Each path below is one point turned by a fixed rotation once a step. After each direction that follows a path, write how fast that rotation turns it, in degrees a step (0 if it stays still).
Each turn is a multiple of 5 degrees from 10 to 175, or 0.
Each row of a path follows its step; steps can be skipped.
Rotation 1:
step 0: [  1   4   9  20   8   6   4   4   0   7 -15   3  -4  14  -4 -17  16   1
   8 -15  -4 -24 -18  18 -20  13 -24 -13  11   9  16  19  -5  32 -10  14
   0  10   0  -5 -13   9   8  40   2  14  -4  -4 -25]
step 1: [-24   4   7  12  -8  -6   2 -11   9  15  -6   2  -6 -14  -3 -19  12   6
  42   2 -13 -12  20  -2  -6  12  -7  -1 -11 -10 -15   1   7  -8   1 -15
  51   3  -7  -1 -18   3  14 -11   5  -8 -17   8  18]
step 2: [-13  13  -5  -3  22   7  -2 -10   7   2  -3  -3  19   6   0  34  13  -1
  -7  12 -13  16 -13  16   3 -25  -8  17  -6  10   3   9  13  -8  -5   9
  14 -21  14 -17 -27  19 -19  -7 -37  -7  -7   9  16]
step 3: [ 16  12 -27  12  11   3  -9  12  26 -19  -1 -25 -15   7   1   5  19  19
 -25  -8   5 -23   9  -4  -9  -6 -16 -19  16   1  -7 -15  24   9  -2  -9
  -4 -18 -20   2  -4  -9  22  10 -17  -7 -10 -11 -10]
step 4: [-12 -26   6  -7  -8  -1 -11  -9  -5 -15 -12  12 -18  17  -5 -16   0  16
  -9  16  12   5   6  14  18  17  -8 -16 -17 -22  11 -24   4 -18   0 -15
  21 -18  20  -9   8 -18  16 -26  -7 -14  12  18  -7]
step 5: [  3 -23  -8 -12  30 -14  -9 -22 -15   0   6   5   8  -5  -7  20 -16 -16
  -3  -9  -9  20  21  16  12   6  -2  -6   1  13 -21  -9 -11   5 -16 -10
 -34 -18   7   8   6  16   2 -13 -23  13  17  -9  13]
step 6: [  6  21  -2  11  12  13 -23  -1   1  -9  -2   1  -7  -3   3  15 -23  23
   0  -4   1  -7   9 -16 -15  10   8  24   4 -11  18  -4  -1   3  10  -7
 -37  -3 -14  -3  36  21  27   1  23  -6  -3   0 -19]
step 7: [ 34  -2  15  -4   1 -11   0  -7 -22   5 -17   6  -5 -24 -16 -25  -2 -20
  -9  21  12   4 -16  -3 -13   5  -1  -4 -10 -21  11 -14 -21   6 -12   6
  20  20   2 -14  10  14  11   8   7  10  16  30 -12]
step 8: [ -9  -6   9   4 -26   3   0  15   6   3 -12  17  23 -17   3   3  25  -4
  26 -13 -11  21   2  -5 -24   9   9 -15   8  12 -16  -4 -26  20   1  -6
 -13  -7 -13  13  -3  33 -14  -4  -5  12  16   9  24]
step 9: [  0  34 -10   8 -18  23  -3 -24  14  13   3   4  -1   1  -5  16   7  29
   1  17  -8 -12   6   7   0 -12   6  13   9  -7 -17  16   1  -6   6  16
 -10  37 -22   1  -3   5 -22  -7   1 -11  -3  26 -15]
Directions:
[-3 -3  3 -1 -8 -7  0  0  7 -1  0  2  1 -6 -5 -7  6 -9  6 -7  4  0 -1  8
  6  2  6  2  0  1 -2 -4  6  0 -4 -4  6 -1  5 -7  4  0  4  0  2 -2  7  1
 -2] : 110
[ -1   2   3   0   5  -4  -4  -2   5 -11   3   1  -3   6   2   1  -2  -3
   2   0  -5   2   4   1   5 -13  -8 -11  -3   1   4   0   1  -6  -1  -5
   0  -2  -2  -9   1  -2   7  -1   1   4  -5   0   4] : 35
[  3   0  -6  -2   8   0   0   4   4  -3  -1  -4  -1   0   4  -2  -1   1
  -2   3   0   1   5  -5   7   8  -7   1  -4   1   0  -2   5   8  -3  -9
  -1   0   8  -5   0  -3  -9  -3  -3 -14   0  -3   2] : 40
